The rows of X fall into 3 groups, which share some directions, and each row is roughly a mix of its group's hidden directions, except some rows that fit no group.
X (106 x 11):
8; 19; 7; -9; -1; 25; 10; -5; -11; 13; 3
-19; -2; -8; 23; 7; 3; -1; -1; 3; 22; -12
3; 20; -7; 24; -5; -2; -5; -6; 9; 13; -16
0; 12; -2; 16; 21; 6; 9; -13; -22; -2; -7
-16; 7; -4; -2; -7; 17; 5; 15; -16; -21; 1
6; -11; 3; -28; -2; -20; 6; -11; -7; 5; -9
-1; 7; 2; 23; 0; -5; 4; 11; 8; -18; -22
-12; -1; -9; 18; 3; 22; -9; -7; 11; -1; -18
0; -6; -7; 7; -11; -13; -8; 22; 12; -23; -2
23; -3; 2; -6; 7; 6; 2; -24; -5; -15; 10
-24; 0; -4; -24; -6; 10; -3; 10; -5; -13; -6
10; 7; 17; -14; 7; 12; -19; 8; -5; -13; -15
-11; -15; -6; 22; 14; 14; 8; -13; -6; -9; 1
-4; 12; -14; 6; 0; -13; 6; -6; 1; 23; -22
-9; 16; 5; 13; -9; -1; -24; -16; -3; 11; 9
2; -6; 0; 21; -4; 20; 17; 3; -10; 18; -3
3; -13; 6; -8; 12; 12; 6; -12; -2; -13; -27
5; 1; 9; -7; 8; 4; 1; -7; -18; 15; 28
6; -3; -24; -14; -5; -4; 1; 8; 7; -1; -26
-6; 8; -2; 2; 7; 13; 1; -22; 11; 3; -27
22; -1; 2; -19; 9; -15; -2; -18; 3; -10; -3
-7; -7; 2; -11; -3; -23; -11; 10; -5; -15; 20
16; 10; -3; 20; -11; -11; -18; -7; 5; -14; 1
-11; 16; 13; 6; -14; -15; 12; -9; 5; 14; 14
-2; 7; -8; 10; -13; 20; -10; 4; 9; -7; -24
14; 4; 12; -18; 10; 8; 2; -18; -15; 16; 2
13; -10; 8; 8; 1; 22; -6; 5; -14; -14; -18
-3; -1; 21; 11; -18; 0; -9; 17; -19; 4; 3
-14; -11; 3; 24; -16; -2; -7; 3; 17; 10; -6
-19; 2; 6; -26; -4; 6; 5; 9; -15; 12; 4
7; 18; 12; 14; 8; 12; -13; -14; -1; -6; 18
4; 9; -9; 8; -10; -7; -23; -8; 7; -23; -9
16; -4; 1; 10; 4; 12; -5; -25; 21; 3; 1
-3; -8; 15; 10; -12; -5; -9; 13; -25; 14; -4
-6; -1; 15; 11; -1; 24; -21; -3; -7; -6; -12
-11; 4; -5; 0; 24; 9; 6; -19; -12; 5; -16
11; -2; 17; 1; 10; -16; 18; 5; -15; -18; 1
-14; -18; 6; 4; -14; 17; 13; -14; 9; -9; -7
7; -16; 13; -1; -6; 5; 20; -21; -11; -3; -12
-14; 3; 4; -18; -7; -15; -7; 24; -11; -9; 1
14; -2; 0; 16; 17; 15; -2; -5; -15; 0; -21
12; -1; -20; -11; 10; -21; -8; -12; -8; 12; -3
6; -12; 6; -7; 23; -19; -6; -5; 18; -5; -8
19; -4; -8; 7; 1; 5; 32; 1; 2; -11; -3
-6; -14; -16; -11; 0; -17; 5; -9; 13; -21; -2
-2; 3; -16; -2; -3; 14; -8; -20; 13; 19; -13
0; -19; 5; -15; -1; -20; 11; 15; -13; 6; 8
16; -6; 5; 23; 2; -6; -7; 7; 19; -15; 7
-2; 3; -3; 3; -4; 0; 14; 27; 12; -13; 18
-17; -23; -16; -2; -1; 21; -3; -8; 7; 0; -2
-6; -21; -10; -6; -1; -18; 7; -8; 2; -21; -10
-4; -18; -21; -17; -14; -2; 7; -10; 11; 7; -6
-1; -13; 2; -6; -12; -21; 8; 2; -9; 5; 25
11; 1; -2; 20; -6; 6; -6; -19; 15; 20; 1
18; 10; 17; -15; 10; 2; 6; -4; -1; -5; -23
1; -17; 1; -4; 1; -16; -11; 7; 29; -1; -5
-2; -5; 5; -33; -1; 9; -16; 3; 1; 3; 9
10; -3; 5; -1; 21; -3; -10; -14; 13; -23; -6
2; 21; -4; 30; -1; -14; -4; -4; 1; 7; 0
-24; 10; -1; 7; 3; 9; -15; -9; 13; 11; -15
-14; 8; -3; 4; -4; -8; -22; 18; 12; -14; 11
-21; 6; -4; -5; -8; 10; 11; 16; -23; 6; 0
-1; 0; -6; -14; 9; -17; -17; 21; -10; 12; -7
-21; -3; -2; 10; -16; 14; 2; 23; 1; 8; 5
-9; -1; 12; 5; 3; 11; -9; 21; -10; -3; 24
6; 3; 13; -12; 14; -7; 29; -11; 6; -2; 7
-13; 7; -4; 3; -3; 15; 13; -5; -19; 25; -1
-11; -10; -12; 14; 9; 5; 7; -6; 14; -24; -12
20; 16; 2; 0; -12; -21; 10; 3; -13; 10; -4
-14; 23; 7; 4; -8; 3; -4; -4; 21; -2; 18
-6; 3; -17; -15; -4; -21; -3; 1; -9; -13; -19
1; -16; -2; -6; -8; -19; 18; 13; 0; -18; -6
-4; 9; -11; -2; 1; 15; -19; -20; 11; 18; -6
4; 8; 27; 0; -10; 12; 0; -17; 0; -13; 11
5; -4; 21; -11; 7; 14; 12; 1; -4; 14; 20
26; 3; -20; -2; -12; -5; -15; -1; -10; -7; -1
-5; -26; -5; -13; 6; -5; 15; -8; -7; -14; 14
22; -2; -6; 0; -15; 15; -7; -3; 0; -25; 4
-5; -7; 15; -10; 10; -15; -1; -4; -9; 5; 28
-1; -7; 10; 8; -14; 14; -28; -5; -13; -6; -1
-2; 4; 4; -16; 11; 1; -3; 6; 3; -12; 32
-18; -9; -4; 31; -3; 5; -6; 11; -5; -5; 4
-2; -3; 9; -13; 5; 10; -3; -19; 9; 28; 4
-10; 5; -9; 17; -3; -2; -9; -13; 1; 28; -11
-15; -10; 29; 2; -8; 13; 5; 6; 0; -9; 10
-1; 9; -18; 0; -4; 4; 7; -2; -17; -26; -13
-13; -11; -6; 4; 11; 27; 19; 0; 5; -2; -5
5; 2; -3; -33; 9; -10; -8; -9; 11; -8; 5
1; -3; 17; -7; -7; 0; 7; 2; 3; -14; 31
7; 6; 18; 11; -1; 13; 9; 23; -14; 9; 9
11; -20; 5; -1; -6; -2; 19; -16; -16; 2; -14
-6; 4; -1; 17; -8; -19; -13; 4; 0; 26; -3
16; 0; 0; 28; -12; 14; 9; 4; -11; -8; 1
23; -12; -17; -2; 21; 2; 3; -7; -9; -9; 3
4; -12; -7; 16; 15; 21; -10; -7; -9; -3; -17
-8; -8; -3; 23; -10; 12; -5; 4; 20; 16; 1
22; 11; -2; -11; 9; 10; -9; -18; 2; -14; -9
10; -8; -7; -15; -7; -21; 24; 1; 6; -10; -2
-3; 12; 15; -20; 10; -10; -8; -8; -20; 11; 4
-10; 7; -14; -12; -3; -12; 12; 7; -25; 0; -13
3; -22; 1; -6; -14; -5; 15; 4; -10; 3; -24
-9; 7; 0; 6; 14; -20; 4; 13; -25; 1; -7
12; -9; 18; -21; 10; -12; -2; -4; 12; 10; 11
5; -12; -4; -23; -6; -18; 4; -10; 3; -8; -20
-3; 5; -9; -16; -16; 15; -13; -13; 7; -20; -5
8; 15; 14; 22; -8; -8; 3; 18; -11; 8; -6

One row of each group comes first, with its name. Which group is each row after those in?
-12; 1; 13; 14; -3; 26; 1; 9; 1; 10; 16 | <38>
13; -6; -1; -13; -3; -1; -26; -2; -9; -13; 19 | <75>
13; 8; 18; 5; -3; -5; 0; -2; -22; 20; -12 | <12>

5; -3; 20; 12; -4; 21; -11; -9; -15; -8; -11 | <75>
9; -9; 8; -9; -13; 7; 16; 12; -15; 21; 7 | <12>
14; -18; -26; 14; -3; 1; 0; -8; -10; -2; 5 | <75>
-9; -6; 12; -3; 29; 11; 4; -13; 3; 14; -2 | <38>
-12; 17; 7; -14; 10; -2; -6; -5; -29; -2; -2 | <38>
-4; 6; -19; -5; 10; -2; -32; 5; 2; 5; -4 | <75>
2; 13; -13; 2; -5; 3; -3; 25; 16; -12; 16 | <75>
-4; 4; 6; 5; 3; -15; -9; 23; -17; 19; -4 | <75>
-9; 3; -3; -8; -25; -8; -9; 6; 0; 25; 2 | <38>
7; -9; 14; -12; 17; 0; -12; -16; 23; 0; 2 | <38>
1; -14; 17; -3; -2; -14; 3; 13; -17; -17; -14 | <12>
